Small tables with named rows and columns. After each table, cells are looked up by row and column.

Sev:
,Das,Tokosi,Bafi,Bur,Doto,Muf,Ser
Nusuv,516,526,616,618,545,498,512
Samo,560,383,649,654,531,514,484
Mavi,490,717,539,552,567,506,597
Numebot,535,513,583,591,543,530,522
Pepuluk,554,730,382,377,565,614,636
Tavonir,419,746,675,687,593,403,570
Diroba,658,160,616,616,484,593,423
Tategol,561,530,529,531,545,559,542
Nok,382,853,664,684,617,381,605
Mede,482,825,454,452,579,538,647
Zanin,612,306,594,587,506,585,474
Gad,658,230,563,568,492,609,461
Nelegag,572,346,656,658,511,523,471

What is the Doto of Nusuv in Sev?
545
What is the Ser of Nok in Sev?
605
What is the Bur of Nusuv in Sev?
618
What is the Das of Tategol in Sev?
561
What is the Muf of Numebot in Sev?
530
What is the Das of Mede in Sev?
482

Table Vaf
         Mobizu  Darube  Dop  Fuselal  Kofali  Lub  Zon  Vineko  Lazut
Mobaga      521     505  498      630     489  630  497     455    460
Baf         443     283  488      361     508  408  456     177    616
Nitu        569     414  668      628     651  609  663     345    656
Rivazeg     393     789  333      654     368  614  342     880    931
Kovor       739     703  555      821     569  749  549     851    574
Doko        486     520  377      735     352  659  340     542    792
Mumoka      741     479  714      425     715  408  732     468    213
Koziku      687     371  468      700     455  640  440     263    426
Fop         417     458  588      596     572  572  601     470    429
Vepogaf     483     557  400      563     390  566  383     567    113
Lifa        434     740  590      445     576  459  566     877    586
Lazupas     719     626  679      262     699  333  728     703    561
Subela      614     574  512      711     525  641  462     630    765
Fevifar     628     444  481      481     476  500  472     442     55

What is the Kofali of Koziku in Vaf?
455
What is the Dop of Fevifar in Vaf?
481
What is the Vineko of Fevifar in Vaf?
442
What is the Mobizu of Mobaga in Vaf?
521
What is the Lazut of Subela in Vaf?
765
What is the Lub of Doko in Vaf?
659
What is the Mobizu of Mumoka in Vaf?
741
What is the Vineko of Rivazeg in Vaf?
880
What is the Mobizu of Koziku in Vaf?
687
What is the Fuselal of Rivazeg in Vaf?
654
What is the Lazut of Kovor in Vaf?
574
What is the Fuselal of Mobaga in Vaf?
630
Which row has the largest Lub? Kovor

Table Vid
fields: Dis, Bon, Kidila
Ror: [41, 116, 218]
Bakomaz: [40, 43, 174]
Bedez: [39, 44, 205]
Kiz: [43, 193, 218]

Kidila of Bedez is 205
Bon of Kiz is 193
Dis of Bakomaz is 40
Dis of Bedez is 39
Kidila of Kiz is 218
Bon of Bedez is 44
Dis of Ror is 41
Bon of Bakomaz is 43
Dis of Kiz is 43
Kidila of Bakomaz is 174
Bon of Ror is 116
Kidila of Ror is 218
Row with the largest Bon: Kiz

Tad =
columns: Fazodus, Lepa, Kupo, Meru, Zad, Luro, Gil, Naduku
Tasafet: [518, 732, 320, 582, 690, 524, 694, 696]
Kav: [298, 765, 515, 296, 583, 308, 532, 548]
Zeg: [294, 768, 527, 326, 539, 265, 545, 567]
Rugaded: [599, 756, 272, 659, 743, 648, 741, 750]
Bonegu: [588, 723, 261, 673, 707, 635, 739, 734]
Vakim: [288, 739, 540, 311, 518, 279, 512, 528]
Devazi: [602, 737, 265, 671, 740, 672, 730, 737]
Panarir: [313, 721, 545, 332, 522, 299, 538, 527]
Sigerot: [576, 803, 235, 635, 749, 617, 788, 766]
Rem: [332, 758, 509, 342, 529, 306, 529, 572]
Legar: [301, 743, 518, 351, 550, 301, 560, 567]
Vanare: [325, 759, 499, 311, 562, 311, 507, 582]
Mefibor: [330, 771, 525, 340, 528, 313, 534, 564]
Gufane: [557, 747, 249, 625, 760, 649, 745, 752]

Tasafet, Kupo => 320
Rem, Gil => 529
Vanare, Meru => 311
Sigerot, Meru => 635
Zeg, Zad => 539
Kav, Luro => 308
Rem, Lepa => 758
Vanare, Gil => 507
Bonegu, Naduku => 734
Vakim, Luro => 279
Legar, Lepa => 743
Gufane, Zad => 760
Kav, Kupo => 515
Tasafet, Fazodus => 518
Kav, Gil => 532
Rugaded, Fazodus => 599
Kav, Lepa => 765
Vanare, Zad => 562

Pilunu =
        Nop  Kidub  Vot  Tipul
Roz     6.2    3.8  6.7    3.5
Pag     9.9    3.6  0.9    2.9
Rirano  4.3    5.9  6.8    6.0

What is the Vot of Roz in Pilunu? 6.7
What is the Vot of Pag in Pilunu? 0.9
What is the Nop of Roz in Pilunu? 6.2
What is the Tipul of Roz in Pilunu? 3.5
What is the Tipul of Rirano in Pilunu? 6.0
What is the Vot of Rirano in Pilunu? 6.8
What is the Kidub of Rirano in Pilunu? 5.9
What is the Nop of Pag in Pilunu? 9.9
What is the Kidub of Pag in Pilunu? 3.6
What is the Tipul of Pag in Pilunu? 2.9
What is the Kidub of Roz in Pilunu? 3.8
What is the Nop of Rirano in Pilunu? 4.3

Table Tobo
	Zur	Lal
Mit	151	109
Vasu	68	76
Lozab	60	78
Zamute	199	124
Bunero	192	116
Bitakas	70	74
Zug	196	124
Rem	206	208
Tabam	77	157
Tiretol	214	199
Meto	198	205
Gire	71	66
Rifimop	77	63

What is the Zur of Vasu in Tobo? 68
What is the Lal of Bitakas in Tobo? 74
What is the Zur of Rifimop in Tobo? 77
What is the Lal of Tabam in Tobo? 157
What is the Zur of Zamute in Tobo? 199
What is the Lal of Rifimop in Tobo? 63
What is the Zur of Meto in Tobo? 198
What is the Lal of Tiretol in Tobo? 199
What is the Lal of Rem in Tobo? 208
What is the Zur of Tiretol in Tobo? 214
What is the Lal of Zug in Tobo? 124
What is the Zur of Lozab in Tobo? 60

Bobib
cols = Goter, Vin
Suk: [54, 26]
Vazab: [52, 24]
Ratuza: [80, 87]

Goter of Vazab: 52
Goter of Ratuza: 80
Vin of Vazab: 24
Goter of Suk: 54
Vin of Ratuza: 87
Vin of Suk: 26

Pupan =
columns: Far, Dit, Zosibob, Budulam
Momopel: [119, 184, 211, 55]
Girika: [146, 204, 154, 187]
Zegav: [125, 112, 154, 79]
Mesabu: [186, 207, 106, 156]
Rinekul: [111, 58, 123, 140]
Zele: [139, 205, 175, 89]

What is the Far of Zegav in Pupan?
125
What is the Zosibob of Momopel in Pupan?
211
What is the Budulam of Zegav in Pupan?
79
What is the Dit of Mesabu in Pupan?
207
What is the Far of Rinekul in Pupan?
111
What is the Budulam of Mesabu in Pupan?
156
What is the Zosibob of Girika in Pupan?
154
What is the Far of Momopel in Pupan?
119
What is the Budulam of Girika in Pupan?
187
What is the Zosibob of Zegav in Pupan?
154
What is the Zosibob of Rinekul in Pupan?
123
What is the Budulam of Momopel in Pupan?
55
What is the Dit of Momopel in Pupan?
184
What is the Far of Mesabu in Pupan?
186

Mefep =
|  | Baki | Lesumak |
|---|---|---|
| Leruva | -43.94 | -97.12 |
| Fovobek | -5.18 | -68.60 |
| Tid | -66.09 | -76.05 |
| Tavu | 36.13 | 52.38 |
| Fufi | -48.78 | -65.45 |
| Mup | -58.35 | -60.74 |
| Demudar | -6.41 | -3.21 |
| Binez | -60.57 | -76.08 |

Baki of Binez = -60.57
Baki of Tid = -66.09
Lesumak of Tavu = 52.38
Baki of Fovobek = -5.18
Baki of Fufi = -48.78
Lesumak of Fovobek = -68.60
Baki of Leruva = -43.94
Lesumak of Binez = -76.08
Lesumak of Leruva = -97.12
Lesumak of Demudar = -3.21
Lesumak of Tid = -76.05
Lesumak of Mup = -60.74
Baki of Mup = -58.35
Baki of Demudar = -6.41
Lesumak of Fufi = -65.45
Baki of Tavu = 36.13

